Here is a table of points, one per row:
[-0.74  0.10 -0.93 -0.11 -0.67  0.03  0.64  0.67  0.08 -0.81  0.71  1.12  0.77  0.17 -0.31 -0.98  1.18 -0.34 -0.39  0.05 -0.58 -0.70 -1.09 -0.20]
[ 0.43  0.49  0.13 -0.59 -0.79 -1.45  0.59  0.99 -0.81 -0.57  1.78  0.95  0.60 -0.22 -0.65 -1.29  0.69  0.55  0.72 -0.40 -0.86 -0.64  0.26  1.15]
[-2.10 -1.77 -2.19  0.47  1.49 -0.87  0.40  2.28 -0.34 -2.03 -1.36  1.45  2.89  3.17 -0.05  0.40  0.02 -1.52 -0.44 -0.59  1.64 -0.89 -0.35 -0.74]
[ 0.70  0.06  0.28 -0.82 -1.20 -0.35  0.37  0.75 -1.98  0.71  0.47 -0.04  0.58 -0.12 -0.17 -0.26  0.50 -0.57 -0.05 -0.96  0.26 -0.78  0.12  0.03]
[ 1.54 -0.05  1.87 -0.37 -0.78 -0.24 -0.19 -1.23 -1.04  1.92  0.83  0.69 -1.37 -0.96 -1.01  0.23  0.02  0.24 -0.13 -0.14 -0.05 -0.01 -0.39  0.46]
[-1.50  0.06 -0.03 -1.20 -0.27 -0.29  0.34  0.58 -0.34 -2.12 -0.15 -0.06  0.81 -0.07 -1.60  1.10  1.26  0.26  0.47  0.19  0.50  2.29  0.75 -1.10]
[ 1.86  1.47  0.35 -1.13 -1.41 -0.96 -0.10 -0.20 -0.41  1.20  2.07 -1.44 -1.34 -2.61  0.14 -0.85 -0.28  0.43  0.50 -0.74 -1.24 -0.33 -1.03  1.68]
[ 0.50  1.22 -0.95 -0.20  0.05 -0.27  1.06  1.23 -0.53  0.24  0.41  1.07  0.44  0.14  0.03 -1.12  0.74 -0.84  0.42  0.65  0.43 -0.67  1.59 -0.82]
[ 0.24 -1.06  0.76 -0.98 -0.39 -1.92 -0.47  0.55 -0.77 -0.50 -0.13  0.44 -0.12 -1.03 -1.52  0.16 -0.49  0.17  0.67 -0.01 -0.61  1.61  0.11  0.28]
[ 0.18 -0.25 -0.76 -0.91  1.54 -0.51 -0.61 -0.08 -0.87  0.79 -0.46 -0.17  0.18  0.40 -1.37 -0.28  0.42  0.30  0.47 -0.09  0.25  0.06  1.34 -0.02]
[ 1.31 -0.91  1.64  2.12  0.96  1.83 -1.71 -2.90  3.41  0.70  0.64 -1.44 -0.69 -1.50  0.67  1.16 -0.71  1.36 -1.94  0.31 -0.11 -1.84 -0.35  0.87]
[-0.97 -0.77  1.40 -0.18 -0.64  0.18 -0.03  0.15  0.59  0.96 -1.67  1.04 -1.23  0.11 -0.02  0.55 -1.84 -1.39  0.38 -0.15 -0.33  1.02 -0.73  0.66]
[-2.58 -1.88  0.44  1.18  0.50  1.15 -0.79 -0.26  1.50 -1.14 -1.90  1.17  0.40  1.76 -0.11  0.93 -1.51 -0.20 -1.24  0.75  0.00 -0.52 -1.64 -0.14]
[-0.71  0.37 -0.10 -0.89 -1.04  0.18  0.72 -0.38  0.17 -0.74 -1.85  1.16 -0.29  0.18  0.67  0.66 -0.05 -2.13  0.23 -1.06 -0.02  1.48  0.35 -1.26]
[-0.65  0.44  0.38  0.68  1.14 -0.49 -0.86 -0.27  0.76 -1.26 -0.53 -1.33  0.15  0.12  0.52  0.43 -0.19  0.53 -0.91  0.55  0.08  0.92 -0.32  0.68]
[ 0.39  0.05  0.86 -1.09  1.60  1.28  0.33 -1.91 -0.01  1.21  0.29 -1.52 -1.20  0.32 -0.06 -1.26 -1.02  2.22  1.61  0.89 -0.27  0.43  1.52  0.34]
[ 0.66  1.60  0.15 -0.78 -1.51 -0.36  0.69  0.15 -1.07  0.93  0.78  0.62 -0.83  0.33 -0.42 -1.26  0.98 -1.12  1.10 -0.54 -0.45  0.22  1.67 -0.87]
[ 0.34  0.17 -0.37 -0.26  0.08 -1.15  0.11  0.69 -0.30 -0.06  1.06  0.42 -0.05 -0.14 -0.10 -0.98 -0.25 -0.11  0.72  1.06 -0.73 -1.46 -0.09  0.37]
[ 0.07  0.34 -0.73  0.38  1.06  1.06 -0.80 -0.63  0.60  0.22 -0.42  0.20  0.39 -0.39  0.10  0.53  0.10  0.92  0.20 -0.26 -0.32 -0.50 -0.25 -0.17]
[ 1.41 -1.24 -0.39  0.22 -0.06 -0.26  0.60  0.13 -1.28  1.24  1.04 -1.23 -0.19 -0.33  0.09  0.16  0.60  0.56 -0.22  0.93 -0.77 -1.23 -1.08  1.62]
[ 2.38  0.19  1.11 -1.35 -2.53 -0.77  0.15 -1.03 -1.81  2.04  1.80 -1.44 -2.66 -2.02  0.33 -0.73 -0.61  0.51  1.17  0.30 -2.19 -0.75 -1.46  1.18]
[-1.67  0.51  0.70  1.24 -0.21  1.01 -0.46 -0.78  1.61 -0.40 -0.30  0.54 -0.24  0.26  1.92  1.04  0.44 -0.94 -1.92 -0.94  0.49  1.09  0.21 -1.09]
[-3.28 -0.40  0.58  3.13  0.44  2.79 -1.49 -1.06  2.61 -1.36 -1.95 -0.98 -0.26  1.04  1.39  2.75 -0.31 -0.30 -1.80 -1.17  0.46  2.01 -1.39 -1.87]
[-0.07  0.33  0.76  0.16 -0.71  0.67  0.90  0.73 -0.06  0.85  0.72  0.89  0.48 -0.72  0.41  0.68  0.64 -0.66 -0.49 -0.02  1.24  0.25 -0.36 -1.25]
[ 0.37 -1.77  0.79  0.61 -0.47 -0.36 -0.77  0.82  0.35  0.35 -1.26  0.85  0.88  0.38 -0.94  0.40 -1.32 -1.96 -0.67 -1.19  0.69 -0.51 -1.60  0.61]
[ 0.45  0.82  0.42  0.45 -2.14 -0.11 -0.21 -0.22  1.04  0.55 -0.76  0.12 -0.43 -0.37 -0.52  0.13 -1.28 -1.73  0.01 -1.40  0.11  2.12 -0.46  1.05]
[-0.99 -0.32 -0.61 -0.99 -1.23 -0.87  1.19  0.31 -0.73 -0.65 -0.69  1.99  0.96  0.08 -0.40  0.70  0.81 -0.67 -0.90  0.26  0.47  1.83  2.13 -1.73]
[ 0.50  0.81  0.18 -0.06 -0.12 -0.27 -0.05 -0.81 -0.18  0.39  0.17 -0.31 -0.07  0.16 -1.53 -0.77  0.25  0.31  0.59 -0.47  0.96  0.59  2.08 -0.58]
[ 0.40 -0.41 -0.90 -0.99 -0.34  0.30 -0.04  2.30 -0.92  0.33 -0.30 -0.12  0.83 -0.20  0.76  0.37 -0.17  0.57 -0.37 -0.82  1.16 -1.56 -2.37 -0.62]
[ 0.48 -2.60 -0.22  0.74  0.53  0.38  0.56 -0.26  0.55  0.50 -0.75 -0.45  0.10  1.10  0.27  0.12 -0.42  0.10  1.04 -0.54  0.47 -0.70  2.33 -1.63]
[-1.40 -1.66  2.95  2.03  1.81  0.61 -2.67 -1.73  4.17 -1.38  0.45 -2.51  0.31 -0.90  0.98  1.58 -2.45  2.30 -0.48 -1.02  0.71 -2.16 -1.50  0.33]
[ 0.76  1.66  0.25 -0.95 -0.41 -0.10 -0.17 -1.34 -0.73  0.08  1.81 -1.13 -1.17 -0.50  0.05 -0.51  1.38  1.10  0.35  0.52 -0.13  1.93  1.99 -0.10]
[-0.73  0.32  0.10  0.24 -0.15  0.35 -0.01 -0.02  0.65  0.31 -0.33 -0.57 -0.41 -0.04 -0.64 -0.57 -1.43 -0.43 -0.19  0.46  1.17  0.65 -0.85  0.17]
[-0.08  0.55  0.25 -0.09 -0.22 -0.31  0.16  1.08 -1.45  1.99  0.54  0.57 -0.30 -0.14 -1.00 -0.29 -0.87  0.07 -1.11  0.40  0.47 -0.72 -0.57  0.22]
[-0.95  2.80  0.88  2.28  2.15  0.79 -3.32 -2.31  2.37  0.50  2.60 -4.08 -2.31 -1.60 -0.86  0.25 -0.22  4.36 -0.84 -0.12 -0.68 -1.47  0.63  1.61]
[ 1.28  0.20  0.09  0.13 -1.50 -1.22  0.61 -0.46 -0.85 -0.25  0.70 -0.28 -0.27  0.40 -0.97 -0.46  0.10 -0.08  1.02  1.23  0.08  1.08  1.58 -0.05]
[ 2.32 -1.09  0.13 -1.16  1.00  0.09 -0.46  0.51 -1.22  0.32  0.98 -0.74 -0.77 -0.89  0.67  1.35  0.26  1.47 -0.12  1.30 -1.45 -1.55 -2.14  0.72]
[-1.09 -0.98 -0.84 -0.47  0.11 -0.60  0.28  0.40 -0.19 -0.57 -1.10 -0.34  0.40  0.59 -1.67  0.86  0.68 -1.11  0.27  0.25  0.74  1.81  0.95 -1.31]
[-0.78  0.05 -1.03  0.79  1.32  0.72 -0.93 -0.98  0.66 -1.42 -0.36 -1.11  0.17  0.58  1.66  0.97  1.03  0.36 -0.51 -0.13 -0.80  0.86 -0.08 -0.53]
[ 1.72 -0.33 -0.77  0.00  0.29  0.74  0.06 -0.82 -0.38  1.11 -0.88  0.46 -0.19  0.15  1.39 -1.42 -0.24 -1.02  0.41  1.04 -1.09  0.10 -0.27  1.47]
[ 0.27  0.54 -0.27 -0.62 -0.06  0.71 -0.18 -0.98 -0.10  0.25 -0.05 -0.30 -0.18 -0.21 -0.47 -1.22  0.37  0.67  0.10  1.20  0.54  0.00  0.81  0.34]
[ 0.15  1.34 -0.52 -0.78 -1.11 -1.30  0.95  0.68 -0.57 -0.76  1.20  0.48  0.12  0.09  0.85 -0.74  1.82 -0.98  1.14 -0.39 -0.43 -0.89  1.25 -0.34]
[ 2.05 -0.22 -1.06  0.25  0.81 -1.30  0.16  0.14 -0.79 -0.67  0.23 -0.05  0.68 -0.40 -0.43 -1.23  0.36  0.42  1.31  0.32 -1.25 -1.86 -0.12  2.60]
[-0.32  0.39  1.19 -0.19 -0.05  0.15  0.22  0.75 -0.03  0.42 -0.03  1.66  0.41  0.59 -0.58 -1.23  0.38 -1.16 -0.28 -0.40  0.75  0.06  1.24  0.04]
[-1.65 -0.55 -0.79 -0.83  0.55  0.45  1.10  1.13 -1.25 -1.13 -0.79  1.49  0.60  0.38  0.86  1.14  1.33  0.08 -0.23 -0.31  0.96  1.35  0.68 -2.69]
[ 0.53  1.39 -0.11 -1.95  0.43 -0.20 -0.40 -0.85 -0.37 -0.10  0.85 -0.25 -0.09 -0.33  0.13 -1.48 -0.08  0.46  0.91  1.20 -0.83 -0.55  0.35  1.32]
[ 2.21 -0.66 -0.35  1.10  0.10 -0.74  1.92  1.27 -0.58  0.64  0.46  1.09 -0.09  0.36 -0.29 -0.59  0.51 -0.41  1.04  0.40 -0.28 -1.13  0.49  0.37]
[-2.74  1.55  0.92  0.43  0.93  1.30 -1.29 -2.04  1.65  0.27 -1.17 -0.81 -0.89 -0.08  0.58  0.43 -0.21  0.53 -1.49 -1.19 -0.20  2.61  0.70 -0.78]
[-1.01 -0.31 -2.33  0.88  0.57  0.50  0.56  0.56  1.05 -2.38 -1.80  0.75  2.24  1.84 -0.14  0.10  0.97 -0.98  0.26  0.27  1.08 -0.03  0.54 -1.33]
[-1.98 -0.55 -1.69  0.96  0.44  0.80  1.29  1.39  0.28 -0.53 -1.20  1.50  1.56  1.44  2.26  0.71 -0.16 -1.09 -1.04  0.22  1.45 -0.87 -0.09 -1.60]
[ 1.12  1.48 -0.08 -0.35 -1.16  0.28  1.39  1.64 -1.17  0.66  0.41  0.84 -0.30 -0.66  1.70 -0.90 -0.09 -0.41  0.64 -0.74 -0.78 -0.79 -1.72  0.32]
[ 2.48 -1.18 -0.90 -0.27 -0.06 -1.79  0.14  1.14 -1.83 -0.77 -0.72 -1.91  1.01 -0.09 -0.96  0.20 -0.78  0.78 -0.06  0.47 -0.39 -0.24 -2.49  2.16]
[-1.08 -0.37 -0.63  0.09  1.33  0.73  0.54  0.54  0.87 -0.06 -0.12  1.02 -0.02  0.38  0.32  0.35 -0.85  0.52  0.07  0.57 -0.35 -1.05 -0.88  0.18]
Along one direction, these points spread out more than along any other. Take the direction at right angles to it along which they spread out most. Then take the direction at right angles to both along which they spread out most. Go by this last direction. For each point below, how far along it does it lie, from 0 to 99? 50 is the average, and the first point above lies past it. One standard deviation of the points above along it is 16.
[ 1.31 -0.91  1.64  2.12  0.96  1.83 -1.71 -2.90  3.41  0.70  0.64 -1.44 -0.69 -1.50  0.67  1.16 -0.71  1.36 -1.94  0.31 -0.11 -1.84 -0.35  0.87] >> 60
[ 0.53  1.39 -0.11 -1.95  0.43 -0.20 -0.40 -0.85 -0.37 -0.10  0.85 -0.25 -0.09 -0.33  0.13 -1.48 -0.08  0.46  0.91  1.20 -0.83 -0.55  0.35  1.32] >> 45
[-1.08 -0.37 -0.63  0.09  1.33  0.73  0.54  0.54  0.87 -0.06 -0.12  1.02 -0.02  0.38  0.32  0.35 -0.85  0.52  0.07  0.57 -0.35 -1.05 -0.88  0.18] >> 66
[-1.50  0.06 -0.03 -1.20 -0.27 -0.29  0.34  0.58 -0.34 -2.12 -0.15 -0.06  0.81 -0.07 -1.60  1.10  1.26  0.26  0.47  0.19  0.50  2.29  0.75 -1.10] >> 30
[-0.65  0.44  0.38  0.68  1.14 -0.49 -0.86 -0.27  0.76 -1.26 -0.53 -1.33  0.15  0.12  0.52  0.43 -0.19  0.53 -0.91  0.55  0.08  0.92 -0.32  0.68] >> 50
[ 0.39  0.05  0.86 -1.09  1.60  1.28  0.33 -1.91 -0.01  1.21  0.29 -1.52 -1.20  0.32 -0.06 -1.26 -1.02  2.22  1.61  0.89 -0.27  0.43  1.52  0.34] >> 33
[-1.98 -0.55 -1.69  0.96  0.44  0.80  1.29  1.39  0.28 -0.53 -1.20  1.50  1.56  1.44  2.26  0.71 -0.16 -1.09 -1.04  0.22  1.45 -0.87 -0.09 -1.60] >> 65
[-0.74  0.10 -0.93 -0.11 -0.67  0.03  0.64  0.67  0.08 -0.81  0.71  1.12  0.77  0.17 -0.31 -0.98  1.18 -0.34 -0.39  0.05 -0.58 -0.70 -1.09 -0.20] >> 58
[ 0.66  1.60  0.15 -0.78 -1.51 -0.36  0.69  0.15 -1.07  0.93  0.78  0.62 -0.83  0.33 -0.42 -1.26  0.98 -1.12  1.10 -0.54 -0.45  0.22  1.67 -0.87] >> 26
[ 0.07  0.34 -0.73  0.38  1.06  1.06 -0.80 -0.63  0.60  0.22 -0.42  0.20  0.39 -0.39  0.10  0.53  0.10  0.92  0.20 -0.26 -0.32 -0.50 -0.25 -0.17] >> 53
[-1.65 -0.55 -0.79 -0.83  0.55  0.45  1.10  1.13 -1.25 -1.13 -0.79  1.49  0.60  0.38  0.86  1.14  1.33  0.08 -0.23 -0.31  0.96  1.35  0.68 -2.69] >> 39
[ 2.32 -1.09  0.13 -1.16  1.00  0.09 -0.46  0.51 -1.22  0.32  0.98 -0.74 -0.77 -0.89  0.67  1.35  0.26  1.47 -0.12  1.30 -1.45 -1.55 -2.14  0.72] >> 77
[ 0.50  1.22 -0.95 -0.20  0.05 -0.27  1.06  1.23 -0.53  0.24  0.41  1.07  0.44  0.14  0.03 -1.12  0.74 -0.84  0.42  0.65  0.43 -0.67  1.59 -0.82] >> 43
[-0.97 -0.77  1.40 -0.18 -0.64  0.18 -0.03  0.15  0.59  0.96 -1.67  1.04 -1.23  0.11 -0.02  0.55 -1.84 -1.39  0.38 -0.15 -0.33  1.02 -0.73  0.66] >> 51
[ 0.15  1.34 -0.52 -0.78 -1.11 -1.30  0.95  0.68 -0.57 -0.76  1.20  0.48  0.12  0.09  0.85 -0.74  1.82 -0.98  1.14 -0.39 -0.43 -0.89  1.25 -0.34] >> 40
